In the data rows, zero lies at 4.5, halfway between 4 and 5.
Here are some points, each followed by its number:
[4 4 4 4 4 4 3 4 5 4 2 5 0 4 0 2 4 4 4 3 2 4 3 1 4 5 4 4 1 4 4 4 2 3 6 3 3
 4 3 1 4 4 0 4 4 4 4 6 4] 0
[4 7 5 8 5 4 6 7 4 6 5 7 5 5 4 5 7 5 5 8 5 4 6 5 6 4 5 5 6 5 4 5 5 6 4 7 6
 5 5 5 6 7 7 7 5 6 6 5 6] 1
[4 4 4 3 4 4 4 4 2 0 5 3 4 2 3 4 1 4 4 4 3 5 4 3 4 4 0 4 5 5 4 4 5 2 4 0 4
 3 1 4 3 4 3 4 4 1 4 5 0] 2
[5 4 4 4 4 4 4 4 4 5 5 4 4 3 4 5 4 4 6 4 4 6 4 5 4 4 5 5 4 5 5 4 5 4 5 4 5
 4 4 4 4 4 5 4 4 4 5 6 4] 3
[5 3 4 3 4 3 4 3 4 4 6 3 5 4 4 5 4 4 4 4 4 4 3 5 4 3 5 4 4 5 4 3 4 4 3 5 4
 3 5 5 4 4 4 3 3 5 2 4 4] 4
[5 4 4 4 5 4 4 4 5 6 6 4 5 4 5 5 4 4 4 4 5 4 4 5 5 4 6 4 5 5 5 4 5 5 4 6 6
 4 5 5 5 4 5 4 4 5 4 5 5] 5
[5 6 4 6 5 4 4 6 6 6 1 5 2 6 4 3 6 4 5 7 4 3 5 6 6 5 5 3 4 1 8 5 1 4 8 7 0
 6 5 5 8 5 3 4 5 6 5 5 6] 6
[5 4 4 4 4 4 4 4 5 5 6 4 5 4 4 5 4 3 4 4 4 4 4 4 4 4 5 4 4 5 4 4 5 4 4 5 5
 4 4 5 4 4 5 4 4 5 4 4 5] 7
[5 3 4 3 3 2 4 3 4 3 5 3 4 3 3 4 4 3 3 3 5 4 3 4 0 4 4 4 4 6 3 4 4 3 4 3 5
 3 4 3 3 3 4 3 4 4 3 3 2] 8
[4 4 3 3 3 4 4 4 4 4 5 4 4 4 4 5 3 4 4 3 4 4 4 4 4 3 5 4 4 5 4 3 4 4 4 4 5
 3 5 4 4 4 4 4 3 4 4 4 4] 9
[5 4 4 4 4 4 4 3 4 4 5 3 4 3 4 5 4 4 4 3 4 5 4 4 4 4 4 4 4 5 3 3 4 4 5 3 5
 4 5 4 3 3 4 4 4 4 4 4 3] 10
[3 5 5 5 4 6 5 4 3 5 5 4 6 4 5 5 4 4 4 5 5 4 5 5 5 3 4 4 5 5 4 4 5 5 3 5 5
 4 4 5 4 5 5 4 4 4 4 4 4] 11
[1 4 4 4 3 5 5 4 4 3 5 4 5 4 3 5 4 5 3 4 5 3 4 2 4 4 3 4 5 4 3 4 4 4 3 4 5
 4 2 4 4 5 4 4 4 4 4 3 4] 12
[8 9 9 9 9 9 9 9 9 5 5 9 7 9 9 9 9 9 9 9 9 8 9 9 9 9 6 9 9 6 9 6 9 9 8 8 6
 9 5 7 9 9 9 9 9 6 9 7 8] 13
[4 3 3 4 4 4 4 4 5 5 5 3 5 4 4 4 3 4 4 4 4 4 3 4 4 4 5 4 4 5 4 3 5 4 4 5 5
 4 4 4 4 4 4 4 4 4 4 4 5] 14
[4 5 5 5 5 5 5 6 4 3 5 5 4 5 4 6 7 7 4 5 6 6 5 4 5 6 5 5 6 5 4 6 6 6 5 5 5
 6 4 5 5 6 6 6 5 5 6 6 5] 15
[5 3 3 4 4 5 3 3 4 4 5 3 5 3 4 4 3 4 4 3 4 3 3 4 3 4 4 4 4 5 4 3 4 4 4 4 5
 4 4 4 3 4 4 4 3 4 3 5 4] 16
[4 5 7 5 6 5 6 4 6 5 5 5 7 6 7 6 5 7 6 7 6 4 6 5 7 5 5 6 5 5 5 5 5 5 4 5 6
 6 4 6 5 6 6 5 7 5 5 4 6] 17
[2 8 9 9 4 8 7 6 7 6 5 8 9 8 4 6 6 7 6 7 7 6 7 4 8 4 4 7 5 0 4 8 6 6 4 5 7
 6 1 6 5 8 6 9 7 4 8 5 6] 18
[4 4 4 4 4 4 4 4 3 4 6 4 4 4 4 5 4 4 4 4 4 5 4 4 3 4 2 4 4 5 4 4 5 4 4 2 4
 4 3 3 3 4 4 4 4 4 4 5 3] 19
[5 4 4 3 4 3 3 4 5 5 5 3 5 4 4 5 4 4 4 3 5 4 3 4 3 4 5 5 4 5 4 3 4 4 4 5 5
 4 5 4 5 3 5 3 4 5 3 5 5] 20
[4 3 4 4 4 4 3 3 4 4 5 3 5 4 4 4 4 4 3 4 3 4 4 3 3 4 4 4 4 5 4 4 4 4 4 5 5
 3 4 4 4 3 4 3 4 4 4 4 4] 21
[5 4 4 5 5 4 3 4 4 3 3 5 2 4 5 4 5 3 5 4 3 5 4 6 4 5 7 4 4 4 7 5 1 4 7 5 1
 5 7 4 5 4 3 4 4 4 4 6 4] 22
[4 4 4 4 4 4 4 3 4 2 6 4 4 3 4 5 3 4 4 3 4 4 4 4 3 4 5 4 4 5 4 4 4 4 4 4 5
 4 4 3 4 4 4 3 3 3 3 4 3] 23
[5 4 3 3 4 4 4 3 5 7 5 4 6 5 5 5 5 3 4 4 4 5 3 5 5 4 7 5 5 6 5 4 4 5 4 8 5
 4 7 5 5 4 6 4 3 7 4 5 9] 24
[0 4 5 4 0 3 5 4 3 5 5 4 6 5 2 5 4 5 3 4 6 4 4 2 5 3 0 4 0 0 1 4 5 4 3 3 5
 1 0 4 3 4 4 4 5 4 4 4 5] 25
[5 3 3 4 5 3 4 4 5 6 5 4 5 4 4 5 4 4 4 4 4 4 4 5 4 4 5 3 5 5 5 3 4 4 4 7 5
 4 5 5 4 4 6 4 3 5 3 4 5] 26
[4 3 3 3 4 3 4 3 4 5 5 4 5 4 3 5 4 4 3 4 4 4 3 4 4 3 4 4 4 5 4 3 4 4 3 5 5
 3 4 4 4 4 4 4 3 4 4 4 4] 27
[4 5 5 5 5 5 4 4 4 5 0 5 0 4 4 0 5 4 5 4 3 4 4 4 5 6 5 4 3 5 4 6 2 3 6 5 0
 5 6 5 5 5 2 4 5 5 4 5 4] 28
[4 3 4 4 4 4 3 3 3 3 5 3 5 2 3 4 4 3 3 2 4 4 4 5 2 4 4 4 5 5 3 4 4 4 3 4 5
 4 4 4 3 4 4 3 3 4 2 3 3] 29
[6 5 4 5 6 5 4 4 6 7 5 5 5 5 5 5 5 4 4 5 4 6 5 7 5 5 6 5 5 5 5 5 5 5 7 5 5
 5 5 6 6 5 5 5 5 5 5 6 6] 30
[5 5 7 4 4 7 3 6 5 5 5 4 8 6 5 6 4 5 5 5 9 7 5 7 5 5 4 7 5 4 4 7 6 4 5 5 5
 4 4 4 4 5 6 4 5 5 6 2 5] 31
Which two points above are nearest to each new point by angle, seen from the average point of the numbered points? Their numbers follow each, nearest first.
[4 4 4 4 4 5 4 4 3 2 5 3 4 3 4 5 4 4 4 3 4 5 4 3 4 4 4 4 5 5 4 3 5 3 4 3 5
 4 3 4 3 4 4 4 3 3 3 4 1] 2 23
[5 7 8 9 6 6 9 7 6 5 5 6 6 9 8 7 8 8 5 9 7 6 9 7 5 5 5 6 6 5 5 7 7 7 4 6 6
 7 4 9 6 8 7 9 8 6 8 5 6] 13 17
[5 3 2 4 5 3 4 4 3 4 3 4 4 4 4 3 4 3 4 4 4 0 4 5 5 4 3 3 4 4 3 4 3 3 4 4 2
 4 5 4 4 3 3 3 4 4 3 5 3] 16 28
[5 4 4 4 4 4 4 4 4 4 5 4 4 3 4 5 3 4 4 4 4 3 3 4 4 4 1 4 5 4 4 3 4 3 3 4 5
 4 2 4 5 4 4 4 3 4 4 4 3] 2 19
[4 5 4 5 4 4 4 4 5 4 5 5 4 4 3 5 4 5 4 5 4 5 4 4 4 5 5 4 5 3 5 5 5 5 5 5 5
 5 5 5 5 4 5 5 5 4 5 6 5] 15 30
[4 4 4 4 5 4 4 4 5 3 5 5 5 4 4 5 3 4 3 4 3 4 4 3 2 4 3 4 4 4 4 4 4 3 1 4 5
 4 4 4 3 4 4 4 3 4 3 2 4] 29 23
[9 9 7 9 9 9 9 9 9 8 7 9 5 9 9 9 9 9 9 7 6 9 9 9 9 9 9 9 9 9 9 9 9 9 9 7 9
 9 9 9 9 9 8 9 9 9 9 9 9] 13 30
[6 4 5 3 4 8 3 5 5 5 6 4 8 5 7 5 3 5 5 6 6 5 6 5 5 5 4 7 6 6 4 5 6 4 5 5 5
 4 5 5 4 5 4 4 6 4 7 5 4] 31 17
[4 3 3 2 3 3 4 4 4 4 5 3 4 3 3 4 2 3 4 3 3 4 2 0 1 3 4 4 4 5 3 3 4 3 4 1 4
 3 3 2 2 3 4 1 4 3 2 4 3] 8 21
[7 4 5 3 4 5 3 4 4 5 5 4 6 4 5 5 4 5 4 4 4 5 4 5 4 4 4 5 4 5 4 4 5 3 4 4 5
 4 5 5 4 4 4 3 4 4 4 4 4] 4 10
[4 4 3 4 4 3 4 4 4 5 5 4 5 4 4 5 4 3 4 4 4 4 4 5 4 4 5 4 5 5 4 4 4 4 4 5 5
 4 6 5 4 4 5 4 4 4 4 4 4] 26 9
[2 4 5 5 3 5 6 4 3 5 5 4 6 4 4 5 4 4 5 5 5 4 4 5 5 3 4 5 4 2 3 4 5 5 4 3 5
 4 4 4 4 5 5 4 5 3 5 4 4] 25 11
[4 3 3 4 4 5 4 3 4 4 5 4 4 4 4 5 4 4 4 4 4 4 3 4 3 4 4 4 4 5 4 4 5 4 4 4 5
 4 5 5 4 4 4 4 4 4 4 4 3] 16 8
